A state moves one step at a time under one of 7 hidden systems, and each row is a state written as 20 numbers. Each run below is a few steps of one system.
run 1, Goluv (10 x 20):
[[ 13 -50  44  -6 -15 -13   2  12  35   9  -1 -20 -25  48   7 -20  13 -25
  -35  -1]
 [ 28 -18  13  14   3   1  21  -2  32  12   2  13  31 -19   0  -7  48   6
   58 -37]
 [-13  29 -42 -11   4  39 -19 -31  56   8 -12  16   4 -30   7  14 -22  -9
   12  19]
 [-11  -2  17  21  -6   7  -4   4   3 -15 -13  48 -57  26 -44  16 -10  11
  -40  -7]
 [ 12 -22  40   2  26 -28 -44  32 -26 -20   5   3   6 -26 -29 -23  17 -18
   29  15]
 [  1  32   0 -53  -8 -23  -8 -14  24   6  14 -31  40  29 -30 -11 -30 -12
   31   2]
 [-28  31 -40  12 -10   3  15 -22 -44   9   3  23   9  22 -20  25   3  36
   20 -41]
 [ -3  -9 -27   1   8  -1 -28  -8 -64   5   1  -4  -4 -44  11  -1 -21  -8
  -44  35]
 [  9  -4  62 -10 -26 -19  27  24 -14  -2   9 -40   8  25   3 -10 -20  -3
  -47  14]
 [-12 -13   2  22  -3  -1  14  17 -10   5   8 -25  40  20  45 -20  32   1
   46 -39]]
run 2, Fovu, 10 rows:
[[-28   0  48  27 -30   1  22  27 -51   6  22 -10  -8  -4 -26   9  11  34
  -28   0]
 [-19 -25   3  -5 -22   6  -5  13 -35  38  28 -13  39 -19  39 -23 -15 -39
   -9 -22]
 [ 32   4 -20  28 -24 -16  32 -40   4  36 -22 -13  29  23  -1  -9  -5   9
  -25 -42]
 [ 24  20   2  51   5  17  43   6   8 -30 -14   8   5 -46  31  -6  -6  23
    2 -11]
 [  0   5  -6   0  12  19 -22   7  38 -17 -33  -9  -1   9  55 -14 -40 -43
  -25  25]
 [ 31 -21   1   8  20 -30   5  -5  38 -38 -20  -2 -42  58  -9 -23  18  -2
   10 -19]
 [ 33   8  -7 -42  35 -10   3   2  13 -39  14  -3   1 -29  10  -1  17   2
   54  28]
 [-32  29 -29 -45   4  12 -29 -20   7  -3 -10 -12 -10  35  -4  37   1  17
    0  45]
 [-25 -37   4   2   5   1 -15   6 -36   0  20  28 -59  10 -35  15  45  22
   -7   5]
 [  5 -30  40 -41 -20   2 -12   8 -14  48  33  -3  30 -39 -12   3  18 -17
   -8  25]]
run 3, Roda:
[[  5 -28  25  50  20   2 -14  36  -6 -28 -12  17  -9 -22  27 -35  -2 -28
    1 -17]
 [ 46 -13 -20 -26   3 -19  -9 -33  44  17 -25 -18  26  28  20 -17  -4 -34
   -2  -1]
 [ 11  32 -17  17   8   2  47 -14  27 -34  -1  11 -11   5 -11  13  19  49
   45 -26]
 [ -3   4 -31 -14  40   8 -52   1 -27 -29  -5  21 -14 -40  18   9  -5 -17
   16  40]
 [  7 -15  16 -42  -2 -26 -10  -7   5  -8  -1 -23 -36  65 -27  12  17   9
  -23  32]
 [-11 -30  23  14  -5  -4  17  21 -26   6  37  -6   1 -24 -15 -13  53  24
   39 -20]
 [-29   6 -29 -36 -17  25 -32 -21  -6  51  14 -12  37 -26  20  12 -11 -22
   -6  21]
 [-30  22  15  19 -34  14  24  -8  -2   9  -1  12 -29  33 -37  25 -17  37
  -42 -12]
 [ 10 -25  43  39   2   1 -15  30 -25   0   3  17   6 -57  -5 -25 -13 -28
  -20  -4]
 [ 17   5  18 -23 -17  -8  -6  -7  46  21 -14 -29  43  35  17 -17 -29 -39
   -9  -1]]
run 4, litu:
[[-19 -14  25  31 -32  29  10   6  28  44   4  35  28  -4  -7  -1  12 -10
   14 -53]
 [ -2  19 -15  54  -2  17 -33 -12  14  22 -30  20  34 -48 -23  -3 -15  -2
    4  -9]
 [  3  40  18  18  -5   5  -1   8  35 -26 -21  16   2  -2 -25 -12 -65 -16
  -19  -6]
 [ 15   7  26  17  30 -24 -25  36  -4 -52 -24  10  10  24   4 -25 -21 -29
   27 -12]
 [ 27  18 -37 -28  27 -53 -19 -21 -18 -30  -2 -29  12  20 -22 -26 -23 -11
   29   1]
 [ 30  33 -17 -42  13 -22  44 -12 -34 -41   5   6  -4  34  11  25  -2  27
   16  -1]
 [-11  -7 -12 -21  13  -4  -4   7 -72 -16   6 -25 -15   7  41  23  26  24
  -15  41]
 [ -7 -40  -1 -35 -26  -7  16 -16 -30  32  39 -29 -23  17  12  -4   9  -4
  -48  14]
 [ 17 -42  23   7 -23  15  38  -2   0  44  15   1  12 -13  29   4  54  10
   -3 -21]
 [-24  -5 -24  32 -21  39  -7 -25  34  47  -5 -18  17 -44  23   2  17  10
   -4   6]]
run 5, fese:
[[ 21  37  20 -49 -13   0  28 -11  44   1  -4  15  27  37 -12  28 -13   0
   20  -6]
 [-45  16 -22  39  10  21 -29   1 -15  -7 -13  12 -17 -11 -20  22  34  45
   27   8]
 [  7 -21   0 -31  -5  -9 -17  -8 -30  10  27  21 -22 -31 -21 -15 -41 -38
  -45  15]
 [ 23   4  70  -3  -9 -24  10  32  -4  -9 -16  -9  30  44 -16  10  19  12
    8  -5]
 [-40  10 -37  21   0   4  -9  -2 -17   8  25 -30  29 -32   5 -24   4  10
   51 -21]
 [ 22  17 -34 -23 -12  -8  16 -38 -26  17  -7  31   1  24  -3  14 -39 -14
  -40 -21]
 [ 23   2  36  53   6  -7   3  18 -20 -22 -37 -18  -1  -4   6  11  28  41
  -25  26]
 [-23 -15  -4 -12  -1   7  -4  17   4 -11  34 -29   2 -21  46 -44 -33 -43
    7  -1]
 [ 28  -8 -18 -17   0 -18   6 -26  23  10 -26  13   9  75   4   6  15 -10
   12 -35]
 [ 19   8 -27  31  14   8  10 -25  14  -6 -11 -15 -11 -56  -5   7  37  49
   11  28]]
run 6, telut, 10 rows:
[[  8  13  73  -9  -2  10  14  42   6 -19  -8  15  15  11  -4  32  25  23
   14  18]
 [-54  -1 -18   6  -3  -4 -42   7  -5  18  16 -23  35  16  -9 -23   4 -13
   53 -26]
 [ 26   4 -27 -15 -11 -11  22 -38 -22  20   9  52 -10   5 -42  10 -18  -5
  -18 -36]
 [ 11  35  22  24   7   3  -8  14 -41 -21 -23  -6  22 -41  -5  26  -2  35
  -15  44]
 [-54  -2  15  -7 -19   3 -16  28 -11  -1  24 -35   0  26  22 -30 -43 -31
  -20  -3]
 [ 46 -27   4   9  -8 -23  39 -10 -28  14  -8  16  15  39  18  -3  23  -4
   -7 -52]
 [ 30  25 -35   9  11 -14   6 -31  -2  -1  -7 -45  30 -59   5 -14   0  24
   16  25]
 [-24  13 -20 -24  -6  33  11  -8  28 -20   2   6 -37  22  41  11 -41 -16
  -35  19]
 [ 21 -51  21  25  19 -12 -15  17 -14  -9 -29   4 -27  34  25  -1  55   0
  -15   3]
 [ 21 -18  12 -25  -3 -22   7 -13  39  13  34 -42  11 -33 -29 -34  14  -5
   30  12]]
run 7, Roda (10 x 20):
[[-15 -10 -20 -34 -14  -9  23  -4 -57   1  46  11 -19   6   8  -9 -37 -21
  -30 -18]
 [ 14   2  46  14 -20   7  12  19 -42  21 -27   2  38  12  28  35  20  19
  -36  13]
 [-14  -2 -11  40 -14  -6  11  -3   2  -1   8 -63   1 -16  26 -48 -27   0
  -24  -1]
 [ 22 -21  -8  -4  -6  28  37  -7  23   4  -7  46 -11  18  58   9  -5 -30
  -20 -30]
 [ 35  15  -5  49  10   2  -3 -20  30  -5 -54 -17  13 -18   2   7  22  33
   -6  19]
 [  5  -7 -22 -17  22   1   6  -5  48 -45  21  -4 -50 -14   9 -34 -24 -21
   14   9]
 [ 20 -17  10 -19  24   7 -24   4  27  -5 -32  42  -3  36   5  33  50  -3
   31   3]
 [  0   4 -26   2  12 -27 -24 -28   5   1  10 -40  -6 -22 -57 -18  24  32
   32  19]
 [-24  -4   3 -64  -2  17   4  11  -9  -4  50  35 -21  -3  -9  20  -9 -15
   18   5]
 [-32   3  29  13 -13   0 -46  15 -37  32 -19  -5  28  22 -31  30  31  23
   -6  18]]
run 8, Fovu, 10 rows:
[[-20  19 -17 -12  29   2 -19   6  21 -39  19  -5 -16 -26 -23  -8   8  13
   62  17]
 [-12  13 -17 -61   9   6 -38 -13 -15  -1   0  35 -15  23 -18  31 -20 -19
   -9  30]
 [-11 -19  34  10  -3 -26 -25  10 -45   9   4  -5 -13  15 -59   8  39  31
   -7  10]
 [-25  -8  19 -35 -26   4  12  11 -32  28  59 -12  21 -40 -10 -10 -13  -9
    6   0]
 [-14  13 -13   3 -31   3   2 -16 -39  50 -11   5  48  32   8  24  -7   4
  -19 -32]
 [  7 -10  -6  70 -14   0  19 -10 -26  12  -2  -5   0 -49 -11 -23   4  21
  -24 -26]
 [ 19   7  28   0 -16  18  23  11  20   2  -5   5  23 -22  43 -12 -54 -38
  -40   1]
 [ 11   3   2  42   5 -15   0   8  24 -22 -43 -21  15  59  26 -20   2  -5
   10 -29]
 [ 36  -1 -40   0  33 -14  16 -14  23 -47   8  -4 -26 -32  12 -34 -12  -9
   32  -7]
 [ 28  32  -4 -45  22   2  -5  -8  17 -35 -31   5  -4  26  22  35 -13   3
   -7  49]]
run 9, Goluv (10 x 20):
[[-20  -4 -34 -31  19  -6 -15  -6   7 -27  38  16 -33 -11 -21 -32 -34 -31
   31 -11]
 [ 29  31  14 -26   3 -17 -14  -7 -34   3 -31  39  30  30 -29  38 -11   4
   -8   2]
 [-30  18 -13  25   4 -22 -13  -3 -36 -17  16 -53  -7 -21 -36 -18   5  41
   15  20]
 [ -9  -6  -4 -63 -10  -5   9   6 -45   1  39   6   3  23  28   4 -31 -34
  -12  -1]
 [ 15   5   5  31 -17 -15   4 -11 -37  35 -35 -32  49  23   6  17  28  32
  -18  -5]
 [-17 -12 -24  10 -11  12  30  -8  -2  -1  41 -38 -14 -48  30 -33 -12   1
   -9   1]
 [ 14  -7  26 -14 -12  24  16  12   8   9 -23  31  16  32  59  27 -10 -29
  -35  -5]
 [ 15 -20  -1  68   7 -10  -3  -8  31  -3 -31 -31 -10  -4  -1 -26  39  23
    4  -8]
 [ 20  -8  -5 -38  13  16  23  -2  45 -29  30  29 -27 -27  23 -15 -20 -34
   20  -1]
 [ 15  23  16   6  11  10 -21  -2  29  -9 -57  29  11  43  -7  42  22  15
    8  12]]
run 10, fese (10 x 20):
[[ 27 -25 -38  16  14 -12  14 -34 -13  -7 -10 -10 -45   0  -1   9  54  46
  -11  13]
 [  7 -12  17 -48  -4  20  14   6  -5   0  25 -14 -12 -33  42  16  -2  -6
  -32  57]
 [-40 -26  35 -11 -23  20 -12  21  26  23   0  -5  -9  64  14  17  35  -2
   -6  -3]
 [  4 -44 -11  16 -10  12 -10 -23  19  49  15  16   2 -42 -20 -10  47   1
   21 -21]
 [ 20  32  20 -24 -21  26   9 -12  30  26  -8  34  37 -34 -13  32 -30 -10
  -17  15]
 [-46  21  37  48  -8  25 -28  32  13 -14 -24  21  -6  14 -24  10  -5  11
    3  -4]
 [  4 -23  -4   9  17 -21 -34   7 -16  -8  16  23  -3 -32 -31 -45 -26 -46
   15 -26]
 [ 50  38  15 -25   6 -39  11  -8   5 -19 -15  -8  41  23 -36  -3 -27   0
   20  -7]
 [-31  43 -29  23  13  -3   7   3 -33 -42   5 -23  -4   3  -3   1  -3  45
   36   0]
 [  2 -15 -40 -26  12 -20  -9 -12 -68  -8  13   1 -28  15  18 -10 -28 -22
  -37   3]]
run 11, nukem:
[[-15  12  -7  19 -18  -4  25   3 -15  -8  12  19  -6  24  -3 -27 -60 -23
  -20 -53]
 [ 51   4  -5  20  21 -19  13   7 -53 -20 -29  16  35  -2  41   2   6  -3
   10 -21]
 [  0  31 -37   3   5 -17  -1 -17  -3 -18  -4 -62  21  -8  25 -32 -46  -3
   -4  15]
 [ 10 -10 -25 -22  17   7  35   0  -1 -42   4  15 -45  35  65   4  -3 -10
   -5  -8]
 [ 27 -29 -22  -8  29 -16 -28 -12 -15  -1 -19 -43   3  -7  36  -5  48   4
    6  46]
 [ -9 -13 -11 -31 -14   8  22 -26  60   4  29 -39 -38   2  -1 -15  -1   6
  -12  22]
 [ -4 -28  17 -12   4  37  -3  11  24   8  -6  37 -21   7  23  40  65  10
   15  14]
 [-16 -19   4  15  -9   2 -53 -19  30  42  -9 -20   0 -22 -54  -8  22   3
  -11  27]
 [  5  -2  47  -3 -25  18  30   6  48   7  17  44 -21  -1 -48   8  -9   1
   -8 -23]
 [-10  13  36  17   5   9 -44  28 -14  12 -23  33  51 -10 -22  19  17  -3
   36  -8]]
run 12, telut, 10 rows:
[[ 47 -15   4  20  -8 -22  -2 -28  11  14 -20  12 -16 -14 -47 -15 -19 -10
  -53  -2]
 [ 12  35  54  17  -2  11  28  33  30 -42 -12 -12  16 -16  10   3 -16  15
    9  17]
 [-28   1 -19  -6  12  -4 -34  12  14 -14 -10  -9  21  50  35 -24 -18 -40
   38 -28]
 [ 50 -13 -34 -10  16 -45  19 -39 -17 -11  -4  17 -26  26 -39  -8  11   9
    2 -28]
 [ 15  34   5 -29  21   0  10   4 -15 -40  10  -9  -1 -46   0  19   0  29
   16  52]
 [-62  -3  -4 -34  -8  18 -30  19 -15   3  15 -16 -12  50  31  14  -4 -13
   -6  18]
 [ 14 -57   5  11 -11 -19  13 -10 -41  33  17  12 -18  15 -17  -7  53  11
  -12 -33]
 [ 23  14   8 -11 -14  11  15 -17   4  31  15 -12  42 -76 -10   8   5  15
    6  27]
 [-53  29  -9  14 -27  48  -8  -1  28  18 -17   4   3  19  28  24 -27   1
  -26   5]
 [ 13 -48  12  58   6  -9 -16  10  -9   3 -19  23 -25   8  -3 -28  14 -20
  -26 -31]]
run 13, nukem (10 x 20):
[[-38  21 -16  13 -19  14   5 -16 -17  29  12   4  13  -3 -34  31  35  50
   32 -14]
 [-18   4  -3  16 -18  19 -11  -9 -36  22   7  35 -15 -39 -29  19 -26   4
  -51  10]
 [  8 -10  67  34 -23  -6   9  35 -21   8 -16  -1  19  12   0  -4 -13  -8
  -49  -6]
 [ -6  -6   9  36  -7  -8   4  18  -3   5  11 -15  47 -14  12 -46 -13 -24
   35 -51]
 [ 28  28 -54  -1   4   2  14 -36   3   5 -22  25  35   7  28   2 -32 -18
   12 -38]
 [ 25  36 -28  28  28  -8   5 -10 -10 -53 -45  -9 -17  10  19   9 -11  29
  -10  20]
 [  4 -13   5 -26  28 -11 -16  23  -4 -50  15 -22 -34 -11  29 -29 -25 -33
   -7  37]
 [ 17 -32   3 -53   4 -19   1   0  10   1   9 -24   2  56  33  -7  27 -20
   14   2]
 [ -4  -5 -41  -9   4  -2  12 -36  13  11  17 -25 -10  -5 -13   8  54  46
   40   5]
 [-14   5  -9 -25 -11  35  -3 -21  11  17   8  23 -32 -34  -8  41   4  18
  -32  45]]
run 14, litu:
[[ 26 -31  19 -53  14 -32 -46   4 -23  14   9  -7  16   1 -18 -11   0 -43
   -4  29]
 [  5  15  10  -5 -23 -24  42 -13  -1  15  13 -33  24  36 -29   2  23  43
   26 -28]
 [-29  12 -40   0   7  29   7   0 -49  -3  21  32   6 -35  34  22   6  12
   25  -9]
 [  1  -1   5  -3 -18   7 -22 -14 -24  30 -24   0   1   7   1  22 -22 -10
  -76  34]
 [  9 -28  54  38 -21  -9  40  25   9  -5  19 -21 -16  -5  -8 -37   5   2
  -21 -24]
 [  5 -10 -23  -4  10  10 -21  -4  21  17   3  -7  51 -30  42 -26   1 -43
   46 -15]
 [ 14  30 -46  19  -1   1   6 -47  32   4 -45   5  -4  36  -9  17  -8  23
  -12 -13]
 [ 12   2  15  18  22   8  17  22   2 -57   0  27 -52 -33   2   2  -3  15
   -8  23]
 [ -9 -12  26 -47  10 -10 -51  20  17  -6   0 -30  10  23  12 -10 -10 -42
    4  44]
 [  2 -16  -9  -4  -5 -33  17 -19   6   5  10  -6 -14  61 -39 -13  34  20
   30 -45]]

Which system made each run below?
run 15, 2 rows:
[[ -4 -18  21 -15 -17   8  10 -11  20  13  -2  28 -51  43 -38  33  28  24
  -34   7]
 [ -7 -22  43  33  -4   3 -17  22   1  12  15  -9   9 -63 -34 -19  28   8
   15  12]]
 => Roda
run 16:
[[-24  33 -37  31   3   7  15 -12 -17 -29 -27 -21 -18  46  26  15  -4  40
  -10  -4]
 [ 34 -43 -15   8  23  -9   7  -2 -39 -21   5  21 -51 -26  25 -14  11 -10
  -37  11]]
 => Roda
run 17:
[[-26 -13  23 -37   2  23 -14  23  -6   1  40  49  -8 -29 -17  12   8 -17
   29   2]
 [-15   9   8  -7 -12  -7 -59 -13   6  44 -27  -6  35  25 -40  12  -5 -12
  -11  14]]
 => Goluv
run 18 (2 x 20):
[[ -5  14  16 -13  -6 -27  22  12 -59 -21  37  19  -6   1 -53  -3 -19  15
    9 -25]
 [ -6  17  -2 -16  -5 -16 -22   8 -82  15   7 -23  53 -17  17   4 -23 -11
  -10  16]]
 => Fovu
run 19 (2 x 20):
[[-45  30 -17  38 -10  31 -10   4   0  -3   0  34  -1 -18  -7  -6 -49 -13
   -2 -30]
 [ 40  -6   9  21  20 -29 -30   6 -18 -17 -36  35   0  12 -20 -18 -26 -32
  -21 -13]]
 => fese
run 20:
[[  5   9 -56  -1  21   1   1 -19 -52 -27   1  -2 -33 -28  30   5 -15  12
  -28  29]
 [ 17 -29  30 -13  -8  -6   8   5 -15  -2  -7 -21 -35  23  26  12  11   3
  -68  46]]
 => Fovu
run 21 (2 x 20):
[[ -9  39   7  -9   8  13  31  11  21 -45   1 -30  -7   4  26  16   7  40
   26  28]
 [-37 -30 -29 -28  19  16 -54   6 -18   0  13  10 -30   4  27   0   6 -31
    1  27]]
 => nukem
run 22:
[[  0 -38 -36  12   8  19 -22 -19 -15  35 -12  34   7  -2  32  12  46 -10
   17 -22]
 [ 33  10 -13  26 -14  -9   6 -43  34  21 -24 -27  -4 -26 -34  -4  -5  23
  -40  20]]
 => nukem
run 23, 2 rows:
[[ 37  32 -21  32  16 -10   1 -13  18 -24 -33   2  24 -27   9 -25 -50 -18
    0 -14]
 [ 25  31  -5  -9  27  -9   7  12  18 -64 -28   4  -2  32  40  -8 -41 -21
   10   3]]
 => nukem
run 24, 2 rows:
[[ -7   4  19 -18  -8  25   0  12   4   7 -22  59   7  54  22  43   4 -14
   -5 -19]
 [ -6 -23   0  52   4  -4 -48  -7  10  23 -17 -23   2 -40 -37 -21  33  15
    1  15]]
 => fese
run 25:
[[  8   0  29 -21 -12 -13 -13  -5  44  11 -17  12   1  66 -47   6   1 -10
    5 -15]
 [ -1   8  -8  27  14   4   3  -1  -4 -13  13  16  -3 -55 -37   0  32  37
   48  -5]]
 => fese
run 26:
[[-34  18  29 -34  -9   1  21  27  -1 -33  25 -35 -18  47  17   9  -6  18
    7  19]
 [ -2 -36 -29  -9   8 -10 -15 -12 -36  22  -5   1   8  45  30   8  52   0
   19 -20]]
 => Goluv
run 27:
[[-26 -20 -23 -17  -5  31 -10 -20  47  17   3 -31 -27   1  38   7  25   3
  -11  37]
 [ -3 -44   9   2 -12  25   6  -9  54  21  -2  34 -50  24 -10  11  42   3
  -14 -10]]
 => litu
run 28, 2 rows:
[[ 13   7  11  -6  19  -1  11  30 -26 -45  -1 -28  17  -9  70  -7  -8  -9
    8  24]
 [ 18  -5 -21 -12   4 -13  18 -19  24 -14 -21 -39 -10  68  48  -3  13   3
   -6   1]]
 => Goluv
run 29:
[[ -2  25  24 -17 -25  -8 -20 -19  20  28 -17 -21  16  19 -51  20 -17  14
  -33  34]
 [-28  -5  30  36  -5  20  28  34 -16 -25  27  27 -26 -21 -16  -4  14  20
   17 -28]]
 => fese
run 30:
[[-46   4  -3 -16 -16  -6 -29  15 -22  19  21 -16  39  32   6 -23 -30 -36
   20 -30]
 [ 37   3 -27  11 -12 -25  36 -35 -44  15  -9  24   7  18 -22   9   2  18
  -18 -46]]
 => telut
run 31:
[[-31  16 -47 -16   4  -1 -22 -17   3 -17   4 -20 -16  28  14 -26 -60 -32
  -13  -2]
 [ 67 -23  14  -4  15 -29  25  -3 -16 -22 -22  38 -18  30  -1   7  17  -5
  -14 -20]]
 => litu
run 32 (2 x 20):
[[ 32   4 -16  27  -8  -8  -3 -19 -19  26 -11  -8  49 -49   9 -28 -37 -27
  -23 -16]
 [ 13  35   2  28  -9   9  43   4  26 -29 -30  -5  11  33  39  -3 -34   5
  -12 -24]]
 => nukem
run 33:
[[  0   5   0 -23  19 -35  -6   3 -14 -42  30   3 -40   1 -62 -20 -15   5
   21   1]
 [ 13  16  24 -63   8 -17  -6  18 -37  -6  12  13  40  19  -3  25   4  -8
   32  11]]
 => litu
